Some points, one per row:
[ -2.   5.  42. -22.  17. -24.  -7.  -6.  58.  30. -11.  -5.  -6. -10.
  16.  -4.]
[ 12.  26.   8.   0.   2. -48.  -5.   2.  98.   1.  46. -28.  33.  12.
  -1.   0.]
[-24. -50.   3.  15.  17.  93.  14.  11. -79.  42. -37.  42. -31. -32.
  42.  15.]
[-19.   4.  21.  -3.   5.   0. -13.  13.  54.  23.  17. -10.  17.  36.
  56. -30.]
[  1.  17.  10.  -3.   0. -53.   6.  -7.  48.   4.  24.  -8.  21.   8.
 -27.   5.]
[ 25.   4.  22. -17. -22. -90.  -9. -52.  69.  -5.  -5.   0.  35.   9.
 -36.  25.]
[-19.   4.   6.  20.  -6.  17. -10.   4. -13. -10.  19.  17. -36.  19.
  21.  -8.]
[ 20.   6. -21.  13. -14. -50.   3.   5.  36. -24.  35. -17.  26.   2.
 -13.  -3.]
[  2.  16.  10. -13.   6. -43.  14.  -2. 102. -11.  20. -32.  42.  28.
  28. -10.]
[ 10.  -5.   9.   6.  -9. -32.  -3.   7.  35.   5.   5. -24.  30.  11.
   2.  -4.]
[ 11.   8. -18. -13. -36. -47. -10.  -1.   7. -31.  -7.   0.  26.   6.
 -33.  27.]
[ 16.  47.  13.   6. -12. -66. -45.  11. 127. -12.  99. -31.  21.  44.
  29. -17.]
[-27. -18.   6.  -2.  34.  46.  34.  -4. -61.  18. -51.  18. -22. -34.
 -12. -19.]
[ -3.   7. -15. -13.  13.  19.  -4.   5. -27.  -1.  -8.  -6. -12.   0.
   0.   0.]
[ -2.  -6.  40. -21.  12. -74. -16. -13. 123.  16.   9. -57.  29.  16.
  32.  -2.]
[ 16.  15.  -3.  26.  -8. -19.  -2.  -8.  24. -12.  17.  -8.  21.  25.
  15.   4.]
[ 12. -25. -32.  24.  -5. -14.  22.   5. -67.   4. -15.  29.   4. -17.
 -13.  46.]
Then 12 other points, each followed by its number:
[ -2.  12.  11. -12. -15. -33.  -8.  -7.  33. -19.  43. -35.  26.  21.
   3.  -4.] 0
[-15. -23.  45.  15.  11.  34. -18.   5.   4. -13. -12. -12. -16.  -3.
  19. -50.] 1
[ -8.  10. -23.  -4.  -7.  20.  29. -14. -84.  -2. -34.  29. -43. -47.
 -30.  39.] 2
[ -33.  -31.   -1.   26.    3.  101.    1.   10. -123.   20.  -54.   61.
  -22.  -48.   -3.  -17.] 3
[   1.  -48.  -24.   25.   22.   86.   42.    4. -127.   18.  -74.   37.
  -24.  -58.   -9.   -5.] 4
[  20.   26.   14.    2.    9. -104.   -3.  -19.   84.  -13.   42.  -55.
   40.   40.    8.   35.] 5
[-15. -26. -57.   4.   3.  58.  -8.   6. -78.  -7. -24.  43. -33. -14.
 -17.  12.] 6
[-11.  -5.   6.   7.  22.  49. -22.  65.  14.  32.  12.   2. -24.  -6.
  22. -43.] 7
[  9.  -9. -21.  -3.  -9.  -7.   1.   0. -19.  -2.  -3.  10.   9. -40.
 -25. -12.] 8
[   6.   18.  -69.   20.  -17.   78.  -12.   35. -116.   -2.   -2.   64.
  -48.  -32.  -27.   -3.] 9
[  3. -17. -18.   6.  23.  22.  33.   0. -61.  -4. -53.  32. -14. -28.
 -19.   2.] 10
[ -4.  14.   3.   3.  16.  35.  -3. -15. -46.  -3. -19.   9. -33. -16.
 -40.  -8.] 11
Which two of these numbered points are nearest to each point below, ignoring the direction in which the first points spread most? Their numbers follow each, nearest first.
[ -20.  -56.  -10.    7.   26.   40.   60.    3. -127.   10.  -65.   51.
  -20.  -59.  -25.    4.] > 10 4
[-12. -15.  12.  -1.   1.  38.  14. -13. -65.  10. -42.  24. -50. -46.
 -34.  -5.] > 11 8
[ 20. -12.  -2. -10.  25. -24.  35.   1.   7.   0. -22. -14.   7.  -5.
 -12.   2.] > 10 4
[  -4.  -14.    5.   23.   22.   34.   25.  -26. -119.    2.  -95.   68.
  -24.  -33.  -61.   10.] > 10 11
[-18. -24.  20.  -7.  35.  43.   5.  24. -39.  21. -61.  10. -25.  -6.
  19. -15.] > 1 3
[ -11.  -17.    1.   26.   32.   60.   25.   -2.  -93.   15. -100.   76.
  -32.  -14.  -42.  -25.] > 10 11
[  17.    2.   12.  -26.  -10. -108.    4.  -38.  112.    4.   27.  -61.
   29.   32.   22.   30.] > 5 10
[  3.  10.  13.  -6.  -6.   8. -26.  37.  51.  12.  41. -33.   7.  20.
  25. -38.] > 7 1
[  8.  23.  10. -10. -18. -56. -14.   4.  74.  -4.  49. -43.  28.  42.
   8.   6.] > 0 5
[-19.  -8.  11.  23.  28.  47. -16.  24. -19. -27. -27. -11. -36. -17.
 -31. -45.] > 1 11
[  -4.  -27.  -22.    2.   39.   59.   32.  -16. -112.   17.  -86.   30.
  -54.  -47.   -8.    7.] > 10 4
[  30.   15.  -12.   -8.  -30. -113.   -6.  -66.  121.   -5.   63.  -61.
   68.   31.   12.   42.] > 5 0
[-10.  -2. -18.  27.   2.  84. -26.  41. -34.  18.   7.  22. -33.   2.
  35. -26.] > 7 3
[  7.  -6.  -8.  21.   7.  48.  -3.  -5. -56. -19. -23.  28. -52. -14.
 -13.   2.] > 11 6
[ 19.  10.  21.   3. -14. -66. -40. -13.  85.  -8.  61. -42.  30.  26.
   2.   6.] > 0 3
[  -6.  -23.  -58.    3.   16.   57.   41.   20. -127.   13.  -74.   47.
  -45.  -41.  -39.   12.] > 10 8
[ -16.  -29.   -9.   21.   18.   68.   30.   -4. -118.   19.  -96.   75.
  -15.  -49.  -71.  -18.] > 10 8
[ 17.   5. -13.  -3.  -7. -22.   3.  -8.  -1. -25.  27.   4.  33. -18.
 -11.  -1.] > 8 0
[  9.   7. -37.  12.   2.  -9.  -3.  -8.  14.  -8.  21.   1.   7.  24.
 -27.   5.] > 6 0
[ -24.  -37.   16.    8.   65.  101.   22.   24. -103.   41.  -94.   45.
  -48.  -54.   22.  -14.] > 1 4
[  4.  15.  24.  -8.  -2. -40.  -8. -29.  39. -11. -25.  -6.   3.  -9.
 -30.  -5.] > 10 11
[-19. -15.   4. -10.  11.  47.  15. -18. -40.  21. -37.  -6. -36. -16.
 -20. -19.] > 11 4
[ 37.  14.  28.  -4. -21. -47. -32.  32. 127.  24.  83. -41.  19.  31.
  35. -23.] > 7 3
[ -5.  13.  59. -21.  -8. -59. -13. -23. 109.  11.  19. -42.  25.  23.
  29. -27.] > 1 3
[ -9. -19.  44.  -4.  -7.   4.  -2.  -9.  34.  18.   3.  -9. -25.   0.
   9.   4.] > 1 3
[ 31.   0. -36.   5. -15. -65.   3. -34.  65.  -8.  44. -41.  18.  19.
  11.  27.] > 5 6
[ 26.  24.  15.  -8. -39. -65. -26.   3. 127. -11.  78. -67.  29.  40.
  33. -20.] > 0 3
[ -4.  27. -14.   4. -39.  -5. -33. -16.   7. -27.  10.  17. -16.  12.
  -4.  15.] > 6 0
[ 23.  26.  27.  12. -18. -21. -32.  46. 106. -12.  39. -39.   5.   9.
  38. -37.] > 7 1
[ 12.   7. -42.  14. -14.  -3.  23.  -9. -47. -11. -48.  44.  31. -13.
 -40.  48.] > 10 2
